Where one turn sends some rows of the set: a few examples, then the rows asked:
Q_884: [ 12   0  15  -6 -10   7   8 -12   2  -4   4   1  -6   2   5 -12   1  -5
 -18 -11 -11   8  10   1  -6  17  -2 -21  -6   7]
Q_328: [ 12  13   8  -3   5  -7 -11   4  11 -21  -6 -18   0  10  -5  -6  -4   2
 -13   2   6  -7   5  -7  -4  -8   6   9  -4  11]
Q_593: [  9  -3  11  15   0  -2  -2  -9   5  -8  10 -13 -13 -14  12  -1  15  -3
 -13   2 -11  -6 -17  -2  -3   1   8  12   5   7]
Q_613: [  3 -11   2  -9  -3   9  -5  -4  -5   6  20   2  -9  -3   7   5 -16   7
 -16  -4  -4   8  -1  13  -4 -18   6  10  -4 -12]
Q_525: [ -8  12  -8   4  -6   3   5  -3   1   8  -9   3  -5   0  21  -2 -12   0
  -8   8  -2  10  -4  -8  -4  20  13 -13   8   2]
Q_203: [ -2   7  12  -2   2   3   4   2 -14 -12   1  16 -22  -6  -7  14   3  -2
 -11  18  -1   2  -1   6  -2 -18   3  -6   3   3]
Q_421: [-19   2  -3 -10   9  -3  12   5  -5 -10  -4   1 -13  -3 -11   8   2  -1
  -9  -6 -17  -3  -7 -18  10  -2  -8   8  -7  18]
Q_335: [ -6 -14   5  -4  -5  11  15  -4  -6  -2   8 -12  -8  -4   9  -3  -3 -18
 -14 -10 -12  10 -15   2   5   8  -8   2 -20   2]
Q_908: [  0 -12  -5   8  -1   2   1  -6  16 -14   6 -17 -10 -16   8  12   2  10
 -17   0  -1  -2 -11   0  -5  -3  -5  15  12   6]
Q_992: [-14 -12  -8   7  -5  -4  -3  -8  -5   5  -7  -1  -9  -3 -20   6  -8 -11
  -1  -3  10  -2   6   8  -2   8  -3   6  14 -18]
Q_724: [-14   2  12  -2 -10   1 -12 -11  -6   2  -8   5   6  15 -11   2  -3  -3
  13 -10   0  -9   8  -5   7  10  -5   5  10   9]
Q_62: [  8  -8   0 -12   3  -2   3   5   2  -1  13  -8  10   4  -9   9  11  10
  -6   8  14   4   8   6   1  -4 -22  -5 -13 -10]
Q_486: [-17  -7   3   6   7  -5   4 -14 -14  10   3   0  -8   0 -10 -12 -10  -7
   5   9   2  -4 -12   6   6   8   3  -2  16   0]
Q_495: [  7  -1  14  -6 -14  -3   0 -10   2  -8   7   1 -11   7  13 -13   3   2
 -16 -12  -1  12   9   1 -10   9  -2 -23   1   5]
Q_717: [ -3   7 -10  -2   2  -9  -3   2  -3   8  -3   3  18   9  15   8  11   9
   7  11   5  -6   4 -13  -7  10   1  -1   2  -9]
Q_894: [  6   0  -2   5   7   9  -7   7  15 -20  -4 -21   2  -8  -5   9  -9  13
 -12   3  12   0  -7  -1   1 -14  -1   3   2   9]
Q_519: [ 13  -5   9  -2  -2   1   3  -9  12   5 -10   1   7   9 -15 -10   7  12
  -9   2  -8  -2  12  -1   2  -1  -5 -10 -26   2]
Q_281: [  5  -7  -8 -10  -2 -10  -3   9   2  -4  15 -11   6   5   0   6  13   8
  -3  -8  15   8   2  -2   2  -5 -21  -6 -10 -10]
Q_951: [ -2   9 -15   0   2   6  -6   5  -6   5  -7   9   5   7  16  13  -5  -1
   2  13   1   6   0   1   1  -5  12  12  -2 -17]
Q_708: [-23   1 -11  -2  -1   6   3   8  -8   2 -13  -9  -1   2  16  12  -9 -11
  -5   2   2   6  -7 -10  -8  12   9   5  -6 -10]
Q_166: [  6   1  -8  -8   8 -16  12   7   0  -8  -8   4 -16   2  -6  -1  11  -1
  -3   6   0 -16 -12   2 -11   2 -24  -1   3   0]
Q_445: [  6  -4   1   5   4   7   7   1   0  -3 -15  15  -3 -16 -17  11  -2   3
  -8 -11 -15 -19   2  -8 -10  -9   3  -3  -3   1]
Q_400: [  2   5  -8   6   0   9 -14   1   1   7 -10   5   2   2 -19   2  -6  -4
  15  -8   4   0  -3  10  13   7  -7  -1  11  -7]
Q_173: [ -8 -18   0   2   0   4  11   0  -4  -4   0 -14  -9  -2   9 -11  -1 -11
  -9 -17 -11   9 -21  -3   3   0  -5  -3 -22  -2]
Q_326: [ 15   7  10   8  10  -7  -5  -4   2 -24   0 -12  -4  -1   3  -9  18  -9
 -13  -6 -11  -2   1 -12  -1   0  13   5  -1   5]
Q_926: [ 15  17   2  -3 -19  -3   6   6  -2  -3   5  12 -13  -6   1  10  -6  -7
  -8  -7   2  -5  -6  -5   2   3 -12  -6   7  21]
Q_615: [  0 -13   0 -14   3  13   5  -4  -6   2  21   0  -5  -2   3  10 -10   3
 -16   5  -6  11   1  14   4 -11  -5  13  -7 -10]
Q_565: [-13  -4   2  13  -5  -3   4 -18 -12 -10  -6  10   0   8  -4  -5   1 -15
   7   0  -2   7   5  -3  21   2  -1  -5  13   6]
Q_916: [  5  -7  10   2   0   1  -6  -7  12   7  -7   1   2   7 -11  -8   6  21
  -6  -3 -11   1   5  -5   5 -13   5  -8 -26   2]
Q_750: [ -8   2  -7  18 -10  -3   6  -9   5   9 -20   7   9   0  10   4   6   6
  -2  10  -3   0   6 -18  -1   8  13  -9  -8  -1]

Q_750 turns into Q_708
Q_884 turns into Q_615
And these:
Q_894 turns into Q_326
Q_421 turns into Q_166
Q_173 turns into Q_281
Q_992 turns into Q_724

